One turn moves every row onto another: examples first, then more rows asked
funev: [  4.7   7.9  13.2  37.9 -55.6  16.9   5.2  15.9  -8.7  -1.0  16.3 -35.8
  37.4  10.7   3.6 -17.1   0.2  14.1 -16.9 -12.1   1.0  18.8  15.5 -10.0
  -2.8 -27.1  -8.5]
modug: [ 40.3   6.5 -23.4  -0.6 -34.7  19.7 -18.0  58.7   7.6  18.1 -26.5  10.5
  13.8 -18.3  13.7  12.1 -15.8  11.9 -30.7   1.7 -11.5  -7.2  -7.9   1.9
  -6.5   6.6  -1.5]
tus: [ 35.0   0.8 -35.8 -10.7 -22.1 -26.8   2.7 -17.7 -22.2  10.8 -14.7  35.8
  18.8  -3.5   6.2   2.3 -30.6  -2.1  -2.3  -2.7   9.3 -13.3 -12.8   8.4
  22.1  17.2   4.0]
Taf: [  9.4   5.1 -36.0 -27.9 -20.4  21.3   0.0  25.1  11.7 -18.7 -11.1 -34.7
  32.7 -35.0  -5.1 -15.2  -8.2   3.5  22.7  -2.7  14.2 -26.4  -0.1  -7.8
  30.5  15.5  -4.7]
mikek: [ 10.3  25.0 -18.6  14.8 -21.6 -19.6   7.0 -19.9 -23.2 -17.6  -1.7 -19.1
  -0.7 -37.0   4.5  25.2   4.9 -11.9   7.9   1.2   3.9  35.7 -15.8 -21.9
 -16.6  42.3  31.3]
Gel: [  4.7   9.2  -5.6 -10.0  -1.7  27.6  -1.8  18.9 -31.0  -2.1  16.2  20.0
  30.7 -14.7   4.6  30.2 -22.3   6.9  40.7  33.9   0.5   6.0 -44.5 -15.5
  -8.7  11.5  14.3]
Kobak: [-15.5  18.2  11.6  13.0 -30.0  27.8  11.5   5.6 -12.2   9.7   3.2  -4.2
  22.6 -22.7   1.7 -21.7  21.3  15.8 -11.0 -27.9  31.4  -4.4  14.0  18.4
  14.7 -30.0  22.6]
Bidok: [ 13.5  38.3  17.3  -8.4 -31.5  -9.3  -9.6   5.1  10.1  15.1  58.3   2.5
  -7.8 -33.3  -6.4   4.2 -12.2 -41.0   7.7 -15.6   7.0 -14.1  -5.6  -8.6
   0.8  16.4  27.9]
Ruzik: [-14.0  20.1 -21.0 -18.5 -27.6 -20.4   8.3  11.5  -7.5  -7.0  -9.7  -8.0
  12.4 -42.4  11.7  10.8  20.2  31.9  -5.4  -6.1 -31.0 -18.8 -10.7 -12.5
   9.1  30.9 -11.6]
pumim: [ -1.4  11.2  28.4  30.6  -9.3  -6.1 -28.1  35.4   0.2  -1.4  26.2 -11.7
  -9.7  -9.4  -6.8  14.9 -27.8  -7.1  13.6  21.0  -3.8  18.7  -3.5 -47.1
  -9.4 -16.8   6.1]
mobez: [ 23.4 -18.9 -22.3  20.2  -9.2   8.3   5.1  26.8  -6.7  -8.8 -19.7  -5.5
  29.2 -31.2  10.7   1.6   3.2 -20.2 -36.9  -6.8 -35.9  -2.7 -37.5  13.7
  -5.2   7.0  28.6]
lavi: [  4.0 -11.3  14.2   8.6 -16.7  -5.8  54.9 -15.0  -7.9   3.6  -4.1  -0.8
   4.1 -15.1  22.5  -9.7 -14.5 -16.7   5.6 -41.0   5.5  10.7   0.4  -2.2
 -17.5  23.3  41.7]
taki: [ -2.2  -2.0  14.9 -12.7  -2.9  54.9   5.0   5.6 -26.7 -17.0 -21.2  -5.8
  11.4  -8.2  29.9  11.2  -8.9   1.4 -10.2 -32.2 -20.8  -5.2  18.5 -11.5
  -4.9   1.0 -32.5]
Mar: [ 27.4   6.3  45.4  -4.5   6.3  12.0 -22.7   1.1   7.3  11.6  21.6  -6.3
  21.0 -13.7   5.9 -29.5   4.3 -13.3  23.5 -26.2  10.0  37.6   7.1 -11.3
  18.9   3.4  12.1]
ler: [-18.1  12.7  11.4  16.5 -10.6  -7.6 -11.9  26.3 -15.1  12.6  28.8   7.7
  15.2 -31.1  15.4  35.2  -5.2 -27.6  -8.9  35.2  -4.7 -22.6  16.5 -26.8
  -3.8 -21.8  29.3]
doma: [-20.9   4.8  13.9  15.7 -12.5   3.2 -35.6  18.2  18.6  -7.9   8.2  -8.2
   4.5 -10.5   6.1  -8.7  -3.9  13.8  -6.4  14.4 -18.1 -32.9 -11.9  25.4
  -4.5 -30.6   7.8]
zaz: [  3.7  17.9  -4.8 -10.2 -41.7  -3.5  -5.9  62.5  15.3 -37.1  -2.5  10.5
  15.4 -41.7   1.3  28.5  -7.4 -10.4  15.2   0.7 -13.4 -23.4  -5.8 -19.3
  -4.0  21.3  26.2]
zot: [ 13.8   2.5   3.6   3.1 -47.0  12.7   1.8   7.2  10.3   5.2 -28.6   3.1
   2.5 -12.3  34.6  34.3 -18.3 -17.1  -1.0 -34.5  -0.1 -29.8  -7.3 -25.5
 -17.6  38.7  19.4]
Nar: [  1.2  -8.6  35.1  20.5 -16.8  26.9 -19.8  38.7  21.0 -12.2   3.1 -13.2
  -4.2  -3.0 -19.0  15.2  -2.1   2.0  20.7   1.7  21.0  18.0   1.7 -47.6
  -9.9  -9.4  12.1]
sur: [  7.3  11.6  15.3  34.1 -42.7   9.2  25.2   6.4 -14.6  -8.1   4.5 -26.0
  58.0  -8.0   1.6 -25.7 -21.3  11.1 -16.2 -10.1 -22.6  12.8  17.7 -21.9
 -14.4   6.6 -17.1]
Tolo: [ -1.6  -2.6 -25.3  -6.9 -31.6  58.1  -0.4   4.4 -16.1  13.8   0.5  -1.9
  18.7  15.5   0.7  29.5  -4.1   8.9  24.3 -26.9 -12.2  22.5  -7.6   4.7
 -15.3  -4.4  -0.8]
Mosit: [ 20.3   2.2  22.4 -39.6  -8.1  18.7  27.1  27.6 -18.0  -6.5  -6.1  10.1
  33.7 -19.9  14.9  -4.1   5.2 -15.6  -3.4  -4.9 -11.5  19.4 -40.4   0.3
  36.7  29.1  15.4]
Kal: [  2.2 -10.7 -24.6   9.1 -26.0  11.1   8.9   5.7 -27.8  -6.8  32.8 -17.2
  -7.6 -21.4 -14.2  41.2   3.7 -27.5 -17.4 -27.7 -30.1  18.6 -13.9  -1.2
 -20.1  37.0   5.8]
suna: [ 19.4  -6.4   7.3   1.7  13.5   5.2 -11.8 -15.2  24.8  24.7  11.1   3.0
  19.7 -22.1   9.4 -25.9 -15.0  -4.7  31.5 -21.1  -5.6  51.7  14.3 -15.0
   0.9  22.0   5.0]
nep: [  8.9  15.7   6.0  27.7 -48.0  12.0   6.1   8.8 -18.9  -0.4  30.7 -55.4
  22.5 -15.7  -6.2 -10.4 -29.6  18.5 -11.9 -24.7 -16.0   9.2   2.1 -36.9
  -6.8  -8.4  -7.1]
zaga: [ 26.8   5.4  -4.5   8.0 -44.0   0.0   6.7   9.4  -7.2  -3.7  61.2 -14.8
  -3.6 -22.4   7.0 -19.2  11.0 -45.5 -18.5  15.0 -11.1   9.9  21.5 -32.3
  15.4  14.8  17.4]
kub: [ 32.4  -2.0 -19.0  12.8 -52.6  -9.6   7.1  -1.9  17.9 -21.2  40.6  -5.7
   7.3 -10.1  16.6  -4.5   4.7 -19.6 -28.1  20.4 -23.0  18.0  13.4 -13.8
  18.7  -9.6  17.3]
Zuv: [ -7.1   1.4  -2.5 -10.7   0.2  -3.8  36.6   3.0 -15.1   1.5  32.9   2.2
  14.7   4.1  20.4 -21.4   4.5  11.0  -5.3 -12.4  -2.4  13.1 -29.8  -1.3
  13.8  49.8 -20.0]
nef: [ 23.7   0.5  -6.8 -30.6   6.4  15.7 -24.4 -40.5   5.6  -8.8  25.5  -0.1
  13.3  -3.6   3.0  19.6 -34.8  11.0 -13.3  -3.5   5.0 -10.8  -7.4 -26.7
  19.7  24.9   3.3]
Gini: [ 15.0  -6.3  -4.0  34.0   3.7  28.4 -38.2  26.8  -2.0 -20.6  25.9   2.3
  15.7 -35.3  24.0 -39.3   3.9   4.0 -12.3  20.4  -1.9 -10.1   4.8   4.3
  21.5 -12.2  22.0]
Nulu: [  1.4  -1.7   3.9  17.5  17.4  28.7  -0.3  33.1 -19.5   6.0  -3.3  10.6
  19.3 -16.7 -18.6  29.2  -4.4  25.4 -23.0   3.7 -24.8 -20.4  35.5  16.8
 -13.6  10.8  -0.8]
lolep: [ 29.6  -6.1  20.6  16.8 -15.4 -11.9  43.2  33.1 -28.5  -1.8  -7.0   7.0
  -3.9  -8.1   8.7  15.0 -21.9  -0.3  -9.0 -21.0  -0.6  17.8  36.4  19.7
 -21.5  18.2   5.3]
Tuge: [ 26.7  -3.7   4.0   0.9  -2.9  22.2 -29.8  37.0 -33.7 -20.2  31.4  16.6
  14.8 -16.5   6.2 -48.3   4.8  -0.5 -24.3  12.0 -10.9   0.2  19.2   1.7
  18.8  11.5  20.1]
fomov: [ 14.7   1.3  24.7  15.4  30.5  13.2  -9.6  11.4   6.2   7.8  27.8  -6.5
  32.1 -22.7  30.4 -21.3 -20.1 -22.8  34.3   0.2  16.5  37.2  13.1  -0.9
   2.4   8.0  18.1]
Vinav: [ -1.9  11.8 -25.2 -17.4 -15.7  -7.4 -16.7 -12.4   4.1   4.2  24.8  15.6
  14.3  24.8   2.4  32.4 -21.8 -21.7   4.6   2.6 -11.7  15.3   6.2 -14.9
  22.2  39.6  45.1]
fili: [ 13.5  -6.8  -8.3  16.3 -13.2  39.6 -44.1  26.3 -14.8 -24.6  20.1  18.4
  24.7 -42.6  14.2 -31.7 -10.1  25.9 -13.8   6.5   0.9  -8.0  15.2  -7.1
  12.6  29.1   7.9]
Zipug: [  6.6  25.1  -7.3  11.7  16.1   2.6 -14.2   4.4 -10.1   1.0  -5.4   6.7
   2.6  17.2  -2.4  21.9  -6.7  34.6  -7.6   2.3 -48.1  16.9  26.4  -9.0
  -5.3  14.2  36.6]
domug: [ 20.8  -8.5 -17.1   4.0 -58.2   8.3  18.7   0.7   7.9 -16.2  21.9   3.5
  -6.2 -21.9  14.1 -11.8  -3.7 -33.1  -3.1  34.8 -11.3  17.7  25.2 -33.6
  24.0  22.2  21.5]
Tenak: [ -5.7  -7.9  22.9  36.4 -14.7  -1.0 -24.1  45.1   8.8 -20.2   0.2  11.5
 -13.2   1.1 -26.6  18.2 -35.9   0.0   4.6   4.4 -11.5  20.5   1.2 -46.7
   3.7  10.5   2.0]
muros: [ -6.2  -8.0 -11.8  -1.5 -29.9 -10.8  28.1  45.6   2.7 -29.1   5.1   1.7
  22.0 -19.0  30.7 -13.0   1.0 -23.5   3.1  -3.9  15.3 -17.7  -4.1 -30.3
 -41.3  29.0  25.4]
ludul: [ -0.6  -8.0  -8.9 -40.8 -19.2   8.7   2.9 -15.8 -15.6   0.7  -4.8 -15.0
  36.2 -24.5   2.7 -25.5 -26.3  26.5  -8.6  -3.5   6.0 -12.9 -14.6  11.6
  -0.6  -1.5 -23.4]
Bubuf: [ -6.4   8.7  -1.6  25.5   6.4  10.7  28.6  -7.1 -26.7   4.6 -29.0  -7.0
   2.3 -22.3 -15.5  11.5  -7.3  -1.3  28.6   1.7  10.4 -12.8  10.3  20.2
 -15.1  36.7  -4.3]
fep: [  2.9   5.0  43.4 -10.4 -31.9 -21.1  -4.8 -14.0 -27.5  15.5  17.3 -19.9
  26.9  11.0  -1.3  -4.9   5.2 -23.6   3.6 -26.3   2.5   3.9  16.1  10.0
  29.0   4.7  16.0]
Vem: [-19.1  30.9  -9.3 -13.5  11.7  18.5  -4.0  24.5  -6.1   3.1  -3.0  43.8
  19.5  17.4  23.7  13.9  -2.5 -14.9  -8.4  -4.2 -20.0 -12.4  16.3  -8.7
  -1.5  38.4  -2.4]
veno: [ 35.0   2.0 -26.0  27.1  -3.2   6.4  -7.8  14.6  -9.4 -11.5  -2.9  17.8
  26.1   9.8 -10.9  21.1 -10.7 -23.8  46.8  19.6 -16.4 -24.6  -9.6 -15.6
   6.8  18.9  23.2]

Ruzik turns into zot
Gini turns into zaga
Where do these go?
domug turns into sur
nep turns into Nar
ludul turns into zaz
fep turns into doma
Zipug turns into nef
Gel turns into Mosit
taki turns into veno

